Each path below is one point turned by a fixed rotation once a step. After each direction that follows a path, write how fast that rotation turns it, in degrees each step (0 if it stays still).
Each turn is a multiple of 5 degrees from 10 to 175, or 0.
Path 1:
[ -0.7 -12.9  10.8  41.9  18.3   7.0  10.1 -48.1  32.2  -9.9 -13.2  27.4]
[ 13.1 -45.5 -31.9  44.7   4.2 -31.2 -11.7 -10.1  -4.3   8.5  -0.3  21.8]
[ 41.8   9.6  -0.3  52.0  -7.9 -16.5   8.7 -29.8  19.9 -20.6  10.3  -7.4]
[ 10.6 -18.2 -16.7  20.8   6.0 -16.6 -16.0  -7.9  25.6 -16.1  48.5  44.5]
[-18.8  12.2   5.9  57.3  -6.3 -30.7  -2.3 -14.1   8.2 -32.1 -11.7  24.9]
[ 25.9 -14.8 -18.5  15.3 -19.7 -28.9 -13.6 -21.7  37.9  12.3 -14.8  45.2]
[ 11.9 -21.8   9.2  43.3  19.1   4.0  18.8 -50.5   1.2 -17.0  -5.1  28.4]
[ 10.2 -35.6 -32.5  52.5   7.5 -26.6 -16.6  -4.8  22.0   9.0   8.5   2.9]
[ 42.9  10.7  -1.3  43.6 -16.1 -24.4   9.8 -23.5  -2.8 -31.5  19.4  14.0]
[ -3.0  -6.2  -6.8  26.5   9.6 -10.5 -17.2 -11.8  52.3 -15.9  33.3  37.8]
[-12.6  -3.7   0.7  46.4  -9.3 -34.8  -1.2 -15.6 -12.7 -25.0 -16.1  44.8]
[ 25.3 -10.7 -10.3  29.4 -11.1 -16.4  -5.6 -30.8  50.6  11.8 -23.4  22.0]
[ 23.6 -34.2  -6.4  34.3  15.9  -2.4  13.0 -42.5 -13.7 -13.1  13.5  35.5]
[  4.0 -14.5 -17.7  65.8   8.9 -22.2 -11.4  -6.9  30.8  -5.5  10.8 -12.8]
[ 41.1   3.6 -12.2  27.3 -21.9 -35.7  -2.7 -11.5  -2.7 -24.3  26.2  34.0]
[-10.9   6.4   9.8  35.2   9.7  -4.2  -5.4 -25.6  52.6 -23.5  14.3  34.8]
[ -6.2 -25.0 -16.8  34.6  -6.7 -38.9 -11.1 -10.2  -8.5  -5.0 -16.6  51.6]
[ 31.8  -3.4   0.4  43.2  -6.6 -10.4   9.0 -41.8  36.5   1.7 -25.8   6.9]
[ 25.8 -44.0 -20.8  27.6  17.0  -6.6  -2.3 -27.8   2.7  -4.0  31.6  34.5]
[  0.4   3.0  -3.3  71.8   5.4 -22.5  -2.0  -9.8  14.0 -26.4  11.4  -8.4]
[ 32.9   0.6 -18.7  16.8 -25.3 -37.5 -15.4  -4.1  23.6 -12.2  21.8  42.1]
[ -9.0   5.7  18.8  38.5   8.1  -2.9   8.3 -38.6  26.2 -31.3  -0.7  42.4]
[ -5.4 -36.1 -25.5  36.5  -0.3 -32.0 -18.0  -9.1  17.1  11.0 -19.1  38.0]
[ 42.4  -4.0   0.7  47.1  -8.7 -12.5  18.1 -43.8   4.9 -10.8 -15.4   7.6]
[  3.0  17.0  -1.5   4.3  -3.1  -6.5  -6.5  17.4   1.1 -18.7  34.8  -8.8]	65
[ 10.8  21.3  -9.1  21.8  13.9   7.1 -20.1  -8.0  -5.8  13.5   0.2  17.2]	0
Path 2:
[-59.7   5.1  44.8   8.2   8.9   1.7 -21.6  37.4  19.8  -4.5   2.2 -14.1]
[ 37.6  -2.9  28.2  32.8  -2.0 -31.1  45.3  36.8 -12.7 -11.6 -18.5   7.3]
[ 32.4  35.3  -8.9 -35.6  36.0 -40.3 -33.0  -8.6   6.7   4.0  -4.9  19.5]
[-11.7 -39.9  51.7 -32.9  24.6  30.6 -17.4  -2.7   8.9  18.9 -11.6 -11.8]
[-37.3 -25.8  -2.1   8.8  25.2 -19.9  42.7  31.6 -21.3 -27.0  -0.1  32.4]
[ 12.5  28.2 -28.7  -5.1  18.1 -35.9   9.7  38.2  17.3  42.2 -19.7 -24.8]
[ -0.2  17.5  63.8   8.3  30.9 -11.8 -30.1  -9.6   8.6  -2.1  27.4 -28.3]
[ 17.5 -30.8  34.0 -18.1 -10.3 -12.6  -1.1  33.1 -43.2 -29.7 -30.8  20.6]
[  5.8  22.0 -20.8 -33.3  38.7   0.7  14.9  23.4  41.1  -1.6 -17.6  42.5]
[-16.8 -36.2  27.2   9.4  34.7 -27.0  -0.7 -22.2  22.5  52.2  -3.8 -18.9]
[-16.7   2.1  16.6 -11.2  27.9 -14.4  19.1  25.8 -67.0 -13.3  26.4 -16.5]
[ -3.3  22.1  -7.1  -6.7   4.4  -9.6 -27.7  64.0  23.2 -15.3 -41.0 -12.9]
[ 32.1  -0.5  56.4   8.0  11.6 -22.4  18.8  -3.3  50.5   3.1  17.0  12.3]
[  5.0 -13.4  17.3 -23.0  20.6 -36.5 -10.2 -16.7 -56.4  19.6 -17.5  35.9]
[-12.5  -2.5 -15.9 -37.5  56.8  38.2   2.6  30.9   3.7  -5.5 -19.1 -15.2]
[-38.0 -33.4  16.5  19.5   8.5 -42.4  10.3  27.1  45.5  -2.8  10.9 -12.4]
[ 20.8  36.3  27.6  -1.3  -1.7 -36.8  30.6  25.3 -39.4  33.3  11.4   0.9]
[ 16.0  28.5  14.6  -2.8  45.8   2.0 -52.7   6.7  -5.5 -20.1 -35.3  -5.8]
[ 19.0 -60.1  34.6 -33.8   8.8  -1.3  11.7  13.7  32.7 -23.6   3.9   1.1]
[-39.0   5.5   0.6 -18.7  10.4 -35.4  23.9  13.2 -11.9  30.4   0.6  56.5]
[  2.8  15.3  -2.4  17.6  57.6  10.2   8.5  13.0  -6.4  37.8 -30.6 -39.3]
[ -3.3 -18.4  22.8  -0.6  20.5 -39.9 -21.2  18.2   3.6 -45.7  33.7 -36.8]
[  8.0  12.7  36.5 -36.5 -35.8 -15.0   4.5  52.4  -7.3  12.3 -15.7  25.0]
[ 12.5  26.0  21.0  19.9  56.0   5.6   4.8 -10.5  22.5   2.2 -33.5  40.6]
[-16.6  -1.9  27.8 -10.3 -18.3  -2.0  -3.6  -6.9   0.0  20.3  18.9   4.6]	115
[ -6.9   4.3  21.5 -17.9  21.1 -21.8  11.5   8.0   2.2  -3.9 -18.0  -6.3]	0
[ 16.4  12.5  -1.4   9.5  15.8 -13.8  -2.7 -26.3 -10.0  23.3   3.3  -6.4]	100
